Each row is where one point has got to under a steady rotation. How many steps took it there?
The counts run from 0 to 330.
[123  91 119 128 175 126 157 130 107 125 135 116 156  98 160 115 105  69
 143 144 178 114 137  75 141  77  90 143 113 117 105 128 111] | 316
[126 150 110 109 137 146 132 124  98 152 126 182 108 134  86 116 178 117
 104 154 106  83  84  92 131 101 121 102 148 119  92  82 140] | 7
[136 136 115 122 159 153 128 108 131 162 153 179 108 102 139 189 159 105
 111 123 107  64 142  83 154 120  99 134 142 122 136 125 100] | 210
[130 130  72  98 164 118 168 120 151 159 147 148  90 148 130 155 108  91
 133 173 144  96 114 136 148 107  80 107 123 123  82 134 133] | 228
[143 162 164 138 115 134 108 121 164 104 120 126  99  93 117 153 167 129
  69 108 138  76 133 145 108 105 118 162 126 140 166 153 105] | 283
[151 139  84 158 176  85 118 148 109 173 153 144 145 142 151 135 125 116
 124 130 148 143 141 127 113 134 128  44  92 148 122 158 119] | 141
[160 162 160 122  99 106 138 165 105 120 109 132 121 177 105 100 137 135
 127 146 146 144  96 128  57 115 151  92 102 136 125 150 138] | 261
[135 116 158 108 176 131 121 164 132 148 144 176 107 111 157 140 186  94
 118 137 141  93  97  94 116 107 118 130 156 112 169 112 105] | 116
[151 175 126 146 114 128 135 108 121 142 166 139 150  81 109 132 119  65
 138 104 137 125 158  84 108  68 117 119 151 152 103 149 109] | 298
[134  86 149 119 163 128 157 134 124 131 120 133 147 117 152 103 123  62
 127 155 188 102 128  97 145  74  96 162 123 120 116 126 122] | 317
[155 155 177 107  82 156 144 126 151 112 110 137  94 117 104 146 159 109
 114 126 124  75 107 112 106  86 123 186 141 117 141 137 122] | 191
[119 116 141 150  90 112 149 103  98 133 123 122 176 110  91 113 147 119
  73 136 136 120 129  96 145  54 127 125  89 147 138 117 108] | 79
[141 107 133  92 157 139 156 117 137 147 110 156 112 151 145 138 123  90
 131 167 182  68 123 114 167  88  97 158 127  94 101 128 135] | 319
[126 117 118 148 187 133 132 162  94 134 151 133 128  87 162 156 151 100
 141 122 101 120 107  47  97 131 123 120 127 127 136 112  96] | 113
[149 154 114 141 130  98 143 133 103 108  96  87 112 172 124 124  89 148
 123 139 180 119 142 142  96 130 125 101  61 127 105 164 139] | 158
[166 111  65 130 171 129 160 119 144 156 125 109 108 125 145 115  86  86
 124 166 111 101 101 142 138 145  91 111 115 155  82 136 139] | 230
[135 157 134 144  73  97 141 138  84 145 126 131 162 146  65 117 139 143
 102 131 137 130 130 100  97  74 151  88  97 134 112 153 132] | 170
[143  88  96 125 168 144 169 115 126 130 107  85 116 119 145 128  84  96
 150 166 136  88 112 101 136 124  80 156 105 117  83 140 137] | 322
[121 147 166 127 100 129 143 142 103  87 130 108 120  99 107 149 142 112
 134 109 150 122 127  72  72  58 130 160 114 124 140 141  98] | 188
[174 123 135 150 132 106 133 124 153 115 103  77 120 128 165 130  92 108
 107 126 168 121 146 157 100 139 113 134  67 159 144 188 104] | 57
[145 113 116 153 149  97 103 159 176 180 135 112 135 102 139 156 144 142
  69 137 118 100 116 165 127 134 108 110 122 145 155 191 130] | 45
[104  83 103 135 167  92 138 147 129 142  98  96 117 140 129 132 139 161
  73 162 134  95  83 153 133 125  99 119  73 133 132 124 140] | 247
[125 129 139 140  78 110 138 124 126 156 110 118 161 116  71 114 152 146
  58 134 114 110 101 135 122  72 135 128 106 143 128 142 144] | 172
[174 151 125 109 143 119 119 176 179 182 132 148  98 137 117 143 155 121
 121 140 131  87  92 163 103 128 118 112 161 136 118 177 150] | 35
[162 146 179 145 111 153 130 133  93  74  96 113 115 122 129 142 146 128
 130 105 144  90 145  65  78 114 150 162  90 112 145 132 106] | 186
[182 130 141 136 127 165 137 144  95 142 117 144 131 102 132 102 156  85
 142 138  82 111  98  65  90 135 144 124 139 142 107 104 117] | 104
[129 118  91 157 174  74 127 147 123 167 155 137 157 126 139 130 127 115
 104 136 156 152 131 130 117 112 112  55 101 153 126 159 120] | 142
[164 125  94 120 164 106 158 142  93 170 147 158 139 162 142 105 109  91
 153 158 150 134 124 106 129 129 116  60 114 137  87 134 130] | 233
[156 156  88 120 177 129 142 143 152 153 139 135  70 143 156 170 111 106
 146 146 125  96 115 140 100 155  96  99 128 122 102 153 119] | 129
[134 136 143 140  98 155 138  82  95 110  92 133 125 140 100 144 143 146
  68 140 133  56 140 108 161 107 127 153  79 111 130 109 120] | 82
[140 147 135 123 111 154 171 132  75  84 124 119 122 131 110 130 117 101
 161 132 123 118 111  52  80  90 129 143 114 123  95 107 120] | 95
[167 182 177 133 107 132 125 134 145  98 130 132 118  95 129 109 137  72
 127 106 168 119 144 119  84  86 127 146 144 146 145 151 101] | 289
[146  98 129 142 167 112 134 151 102 116  79 109 108 170 152 113 132 160
  96 158 145  95  96 139 107 160 128 106  61 120 136 124 135] | 249
[156 151 152  96  98 164 156 118 118 132 118 163 105 132  93 125 158  99
 121 144  96  74  87  90 111  96 126 155 156 112 100  98 128] | 99
[144 102 105 165 179  88 126 142 121 130 111  89 133 122 158 113 108 130
  90 141 163 132 130 146 116 141 111  94  55 157 146 157 123] | 149
[126 113 111 102 159 144 163 114 125 146 117 138 100 149 133 159 115 108
 135 164 170  55 131 105 161  92  91 154 116  90  87 135 138] | 320
[185 139 143 145 151  95 113 182 137 190 144 152 150 135 136 128 152 106
 126 127 145 138 131 127  93 137 137  67 132 145 142 190 132] | 41
